128 stands for zero in the data rows.
Some points, one per row:
[102, 53, 121, 234, 84, 157, 72, 112, 139, 185, 130, 129, 118, 54, 34, 139]
[129, 127, 163, 120, 115, 160, 122, 144, 166, 141, 125, 111, 144, 158, 168, 124]
[132, 175, 136, 124, 128, 151, 94, 96, 155, 123, 141, 111, 152, 160, 121, 103]
[115, 177, 119, 102, 154, 124, 134, 134, 141, 159, 88, 143, 135, 129, 111, 137]
[169, 164, 176, 145, 143, 163, 78, 111, 150, 116, 150, 88, 134, 159, 126, 135]
[156, 145, 178, 139, 152, 139, 95, 123, 136, 107, 175, 68, 117, 155, 104, 135]
[135, 101, 174, 146, 129, 168, 125, 168, 144, 124, 129, 102, 108, 156, 162, 150]
[130, 103, 150, 128, 122, 147, 118, 152, 142, 127, 149, 113, 126, 138, 149, 135]
[128, 121, 151, 140, 122, 147, 114, 121, 149, 119, 136, 113, 139, 149, 143, 115]
[157, 94, 179, 172, 160, 103, 107, 160, 115, 115, 203, 81, 82, 114, 79, 190]
[139, 111, 133, 159, 131, 129, 111, 143, 124, 103, 157, 127, 119, 120, 123, 140]
[127, 101, 132, 158, 134, 110, 127, 145, 119, 107, 161, 109, 98, 116, 122, 165]
[171, 166, 168, 156, 165, 100, 95, 137, 112, 106, 187, 55, 139, 152, 38, 153]
[128, 113, 160, 134, 114, 152, 123, 138, 134, 139, 131, 109, 136, 155, 165, 127]
[107, 128, 95, 130, 120, 122, 136, 109, 124, 120, 111, 145, 115, 111, 157, 112]
[75, 164, 79, 91, 108, 103, 152, 118, 130, 150, 101, 175, 130, 120, 135, 106]
[150, 142, 123, 152, 125, 133, 104, 126, 135, 110, 155, 116, 127, 133, 125, 139]
[132, 106, 153, 131, 125, 141, 101, 127, 138, 118, 149, 115, 131, 143, 144, 127]
[86, 155, 71, 87, 117, 104, 152, 107, 120, 146, 85, 177, 132, 94, 144, 99]
[132, 125, 129, 149, 126, 130, 117, 124, 135, 105, 158, 133, 111, 119, 131, 122]
[118, 121, 119, 152, 122, 129, 114, 115, 130, 116, 153, 136, 115, 126, 147, 111]
[98, 54, 79, 124, 136, 93, 143, 110, 118, 125, 113, 170, 142, 68, 138, 118]
[135, 103, 174, 132, 119, 166, 121, 161, 149, 132, 138, 105, 108, 143, 156, 138]
[138, 141, 147, 123, 108, 158, 110, 122, 159, 141, 114, 117, 136, 157, 143, 112]
[237, 155, 179, 152, 171, 90, 111, 118, 93, 109, 142, 41, 218, 155, 0, 157]
[119, 136, 155, 129, 123, 155, 125, 138, 142, 134, 141, 119, 134, 166, 156, 115]
[75, 54, 0, 50, 124, 53, 222, 76, 62, 168, 0, 255, 199, 0, 123, 100]
[148, 165, 124, 128, 123, 141, 106, 96, 149, 115, 129, 112, 146, 151, 142, 100]
Here are 10 more points, each followed by its number:
[176, 117, 183, 152, 159, 142, 104, 155, 113, 91, 161, 86, 108, 136, 100, 151] 0
[152, 176, 158, 116, 127, 159, 95, 117, 163, 141, 126, 115, 150, 173, 147, 113] 1
[155, 156, 186, 140, 145, 148, 89, 108, 153, 130, 144, 93, 148, 158, 88, 111] 2
[145, 115, 150, 149, 124, 140, 118, 142, 125, 117, 152, 113, 133, 131, 144, 125] 3
[108, 160, 90, 120, 118, 116, 131, 101, 133, 149, 101, 158, 140, 117, 126, 96] 4
[120, 187, 121, 99, 142, 118, 139, 140, 134, 159, 102, 126, 140, 123, 106, 123] 5
[142, 121, 145, 131, 117, 136, 106, 136, 145, 124, 141, 124, 124, 146, 138, 118] 6
[85, 158, 41, 90, 107, 102, 167, 99, 108, 152, 79, 197, 118, 105, 138, 101] 7
[126, 114, 162, 117, 120, 153, 121, 146, 155, 141, 130, 123, 132, 156, 162, 126] 8
[131, 123, 147, 141, 130, 155, 120, 128, 151, 110, 142, 108, 140, 141, 142, 106] 9
Which two of these numbered points are nearest to each point below, ignoring the 3 directions in which the first points spread most? Their numbers follow each, nearest first.
[127, 172, 140, 97, 131, 139, 132, 131, 136, 144, 114, 125, 146, 140, 114, 127] > 5 8
[129, 118, 155, 113, 118, 162, 132, 143, 158, 135, 117, 118, 135, 154, 167, 127] > 8 6
[135, 147, 103, 154, 121, 129, 127, 116, 125, 105, 162, 115, 107, 126, 120, 162] > 7 4
[193, 154, 180, 157, 159, 115, 97, 150, 103, 104, 162, 59, 169, 147, 39, 152] > 3 6
[170, 114, 167, 159, 153, 137, 108, 156, 103, 97, 170, 87, 112, 148, 92, 165] > 0 3
[182, 113, 196, 174, 168, 151, 109, 161, 97, 88, 163, 91, 139, 136, 87, 158] > 0 3
[122, 115, 133, 134, 122, 135, 113, 137, 129, 107, 147, 110, 132, 139, 148, 125] > 3 6
Now 10 new points, numbered from 0 again:
[148, 154, 112, 116, 158, 104, 140, 129, 89, 116, 87, 161, 174, 112, 65, 126] 0
[135, 148, 149, 119, 103, 150, 119, 119, 152, 133, 119, 127, 139, 145, 171, 112] 1
[114, 149, 101, 117, 130, 120, 120, 103, 127, 135, 104, 150, 132, 108, 130, 97] 2
[124, 166, 130, 98, 131, 126, 123, 113, 147, 151, 108, 123, 140, 156, 140, 113] 3
[123, 101, 143, 70, 101, 137, 153, 176, 175, 167, 166, 110, 93, 211, 166, 134] 4
[103, 159, 135, 82, 149, 131, 153, 144, 129, 164, 88, 120, 132, 132, 117, 137] 5
[88, 173, 94, 79, 123, 114, 156, 110, 125, 148, 70, 167, 160, 114, 136, 90] 6
[153, 178, 149, 127, 147, 128, 115, 129, 147, 137, 130, 93, 124, 147, 105, 141] 7
[131, 77, 148, 178, 134, 117, 104, 154, 121, 114, 171, 101, 80, 123, 131, 158] 8
[24, 143, 0, 25, 99, 76, 233, 96, 79, 185, 0, 255, 143, 53, 157, 96] 9
The same question for these:
[126, 68, 149, 174, 134, 108, 121, 149, 122, 84, 170, 112, 87, 111, 127, 161] > 8 0
[138, 74, 144, 169, 144, 116, 123, 166, 121, 94, 167, 100, 91, 116, 128, 153] > 8 0
[144, 83, 155, 182, 140, 111, 123, 152, 109, 95, 176, 104, 92, 120, 116, 173] > 8 0
[116, 128, 156, 120, 120, 123, 137, 110, 138, 147, 142, 103, 125, 142, 122, 146] > 3 6
[180, 136, 172, 152, 154, 118, 106, 127, 118, 111, 151, 86, 180, 146, 57, 139] > 1 0
[132, 165, 103, 103, 144, 103, 145, 128, 94, 135, 103, 146, 161, 113, 72, 136] > 6 0
[38, 146, 0, 22, 103, 64, 250, 103, 61, 173, 0, 255, 157, 34, 144, 102] > 9 5
